(in the rows, 128 means zero)
D: 3 groups of rows, each row roughly a mix of its group's hidden directions
D (125 x 12)
[[163 170 163 134 112 140 143 152 108 136 100  87]
 [150 132 127 107 133 142 159 185 148 174 131 106]
 [ 98 126 169 126  84  91 138 137  85 110 123 118]
 [108 132 110 176  94 105  96 156 142 125 141 165]
 [149 121 100 142 139  61 130 102 126 145 118 163]
 [ 88 131 106 114 159 107 140 181 113 124 119 164]
 [156 127 131 117  85 101 115 192 114 139 127 112]
 [140 132 149 121 133 175 128 168 169 121 172 116]
 [171 147 117 181 139  81 133 128 133 132 111 149]
 [116 149 153 101 112 112 100 144 110 159 131 187]
 [ 91 177 171 136 134 141  96 141 123 120  96 116]
 [107 150 102  91 150 149 144  82 145  90 139 141]
 [ 83 129 114 174 122 101 117 132 113 120 128 181]
 [104 105 166  98 139 130 139  87 155 127  85 148]
 [ 91 117 138 120 136 176 125 137 119  84 171 147]
 [ 91 133 169  95 136  92 170 142 115 129 105 124]
 [ 72 167 137 121 137 159  89 140 120 105 141 127]
 [128 170 110 166 136 114 135 114  89 109 176 132]
 [125 122 141 145  88  98 103 120 131 109  65 143]
 [133 157  76 106 125 102 118 121 125 118  75 150]
 [166 142  85  78 111  90 133 109 138 138 122 127]
 [180 157 120 159 128 131 140 161 114 164 159 117]
 [144 131 119 137 109  82  78 111 130 127  82 150]
 [135 130 162  98 126 152 170 130 169 171 139 143]
 [ 72 102 119 115 144 135 132 157  90 116 166 129]
 [121 134 117 163 107  78 125 113 122  86  92 104]
 [107 112 112  90 169 141 138 173 135 169 119 117]
 [182 163 125 125  99 102 123 108 140 168 107 131]
 [162 153 150 157 134 190 121 119 130 109 152 143]
 [ 74 105  87 142 137 102 110  88 121 113 128 128]
 [ 62 126 146 142 149 122 141 163  93 114 115 126]
 [151 155 100 169 139 133  82 123 149  86 128 137]
 [142  87 112 158 156 164 108  99 133  93 156 132]
 [139  89  79 135 141 126 126  97 160 152 159 149]
 [133 112  95 169 125 101  79 113 120  88 127 112]
 [165  64 119 148 145 140 104 125 157 112 141 131]
 [100 127 104 135 158  94  83 118 167 161 121 131]
 [143 165 147 140 149 130  93 116 147 185  99 122]
 [ 91 106  97 108  90  84 101 150 125 116 123 144]
 [161 151 103 148 157 102 126 141 155 164  85 116]
 [162 156  89 150 132 126 148  97  93 131 158 158]
 [ 64 110  93 153 137 121 131 148 122 136 160 110]
 [119  96 145 116 123 164  95 150 159  81 150 141]
 [167 107 122  85 100 152 123  94 146  98 150 143]
 [103 136 119  99 158 161 127 155 134 150 173  89]
 [119 120  97 151 131 157  79 111 123  73 130 132]
 [136 101 148 111  93 174 113 101 150  86 113 136]
 [ 96 136 129 117 129 183 144 126 135  86 154  92]
 [122 164 117  70  98 119 143 145 108 160 127 151]
 [169 158 113 113 101 137 145 159 112 158 153  90]
 [155 166 118 143 144 103 147 119 140 142  81 172]
 [141 116 109 149 142 124 115 201 123 151 120  99]
 [ 88 108 103 149 137 132 153 167 105 129 175 143]
 [144 161 152 152 180 164 141 122 134 139 166 128]
 [101 145 110 152 137  74 132 137  97 159  92 132]
 [135 101 124 132  79  96 149 128  97  95 100 156]
 [107 171 136 166  91 124 115 130  95 124  96 156]
 [124  98 138 133 143 175 128  65 109 136 146 114]
 [108 163 190 127 122 142 113 122 157 129  93 148]
 [128  91 162  99 173 130 158 138 128  90 148 118]
 [149 137 114 155 121 104  90 168 165 112 126  88]
 [165 108 126 158 155 108  97 110 125 182 121 145]
 [128 139 128 189 113 108 131 156 119 113 152 175]
 [121 130 145 174 149 120 142  83 111 151 110  83]
 [140 158  96 137 116  98 183 122 129 102  95 113]
 [150 143 147 158 142 189 120 130 162 141 154 109]
 [ 95  90 144 107 162 183 135 140 142 112 139 137]
 [187 142  87 150 124 118  87 111 115 116 130 131]
 [131 108 137 153 137 157 181 170 108 135 138  93]
 [ 90 114 119 109 176 139 129  91 147 101  92 137]
 [152 133  99 161 135 140  86 155 151 140 170 155]
 [169 149 103 169 126 149  89 138 106 101 152 127]
 [122 133 156  92  84 164 146 158 116  97 129 103]
 [149  94 145  91 138 153 137  74 142 105 104 124]
 [108 169 101  96 126 177 131 103 102 116 152 133]
 [147 154 152 120 178 104 101 113 160 116 159 150]
 [ 72 110 166  98 102 143 127 125 144  97 128 145]
 [107 144  84 150 110  85 125 123  98 152 126 168]
 [104 103 161 118 138 100 112  89 140 116  84 161]
 [145 141  69 122  95 117 135 110 105 161 153 150]
 [150 116 127 185 133 131 138 136 144  89 164  94]
 [178 163 127 136 120 130 105  90 157 152  95 128]
 [103  88 108  90 115 107 127 164 145 147  96 102]
 [100 111  70 100 132 122 110 109 103 105  95 115]
 [180 140  99 130 153 128 105 125 142 182 120 144]
 [158  81 127 107  97 132 142 135 118 141 185 119]
 [ 91 169 156  88 107 148 117 105 121 131  99 151]
 [159 137 139  86 150 137 139 171 171 153 116 141]
 [ 94 113 121  80 135 174 109 116 147 135 127  90]
 [146  81 148 143 156 159 179 118 127 120 115 107]
 [ 94  92 115 144  83 181 130 122 126 116 110 131]
 [159 173 180 120 141 123 121 103 122 111  91 126]
 [170 138 109 131 162 109  80 153 147 118 113 159]
 [123 153 173  84 120 108 132 119 141  98 127 174]
 [189 128 156 112 119 100 129 125 131 158  86 136]
 [118 111 118 188 122  83 146 163 117 136 112 143]
 [ 85 132 127 140 117  73 121 153 114  96  93 123]
 [106 107  98 143 141  76 111  76 122 134 109 135]
 [116 168 108 134 149 132 146 100  88  79 145 116]
 [ 97 145 128 123  86 147 163 110 104 116 177 110]
 [167 112 131  92  96 169 119  97 153 103 143 130]
 [180 135 139 119  80 120 124 137 178 113 120 117]
 [118  95 153 164 159 146 183 124 122 116 152 116]
 [185 151 100 153 109 127 150 109 114 158 148 147]
 [117 140 156  85 142 181 157 117 156 105 119 136]
 [108 103  99 136 120 162 101 185 129 113 131  96]
 [172 105 124 120 105 169 175 112 112 135 118 102]
 [149 102  83 128 131 155 153  78 129 162 140 136]
 [124  82 141 141  86 143 150 155 118  79 127 141]
 [111 114 117 170 155 154 102  75 122 100 118 134]
 [130 130 103 132 102 154 106  85 101  74 126 111]
 [108 100 190 115 109 141 162 111 140 138 116  99]
 [122 111 160 140 126 162 179 137  87 101 105 117]
 [102 101 138 100 112 149 138 150 109  96 179 156]
 [180 122 111 154  81 152 116 127 118 155 146 106]
 [ 78 111 141  97 111 153 154 108 105  85 129 134]
 [ 95 127 109 162 133 107 115 102 121 119 134 193]
 [122 150 142 125 155 148  96 134 153  83 146 177]
 [120 106 173 130 141 132 130 107 135 103  63 115]
 [158 148 117 154 130 139  87 149 147 125 173 167]
 [ 75 109 149 107 150  92 135 100 141 123 100 152]
 [157 139 125 155 108 139  92  74 123 103 146 158]
 [166 167  95 123 111 114 135 137 164  98  94 141]
 [157 130 137 144 172 172 121 179 143 136 111 119]
 [ 75 163 163 136 125 118 160 137  97 108 131 149]]
one row of each group, then the others: which group is each in?
[158 168 121 122 114 130 125  74 109  90 148 146] -> C
[ 90 138 160 134 110 160 126 131 141  72 148 103] -> E
[122 135 114 151  81  84 132 142  93 126  90 149] -> U

[ 91 157 117  80 150 120 139 150 140  86 146 145] -> C
[125  99  94 140 159 111 125 123  85 175 146 106] -> E
[137 140  99 141 107 118 129 188 111 147 168 102] -> C
[182 130 161  98 129  83 127 129 142 106 106 116] -> U
[105  98 140 108 154 146 195 148 119 139 139 138] -> E
[142 138 118 198 171 144 115 136 118 143 148 131] -> C
[115 191 122 127 136 166 128  96 101 128 148 151] -> E
[130 125  83 135 124 137  82  86 103  90 134 141] -> E
[121  72 138 141 165 171 116 103 147 120 124 106] -> E
[ 87 118 178 132 130 161 131  91 143 106 129 157] -> C
[ 98 112 137 124 128 165 171 118 126  69 143 130] -> E
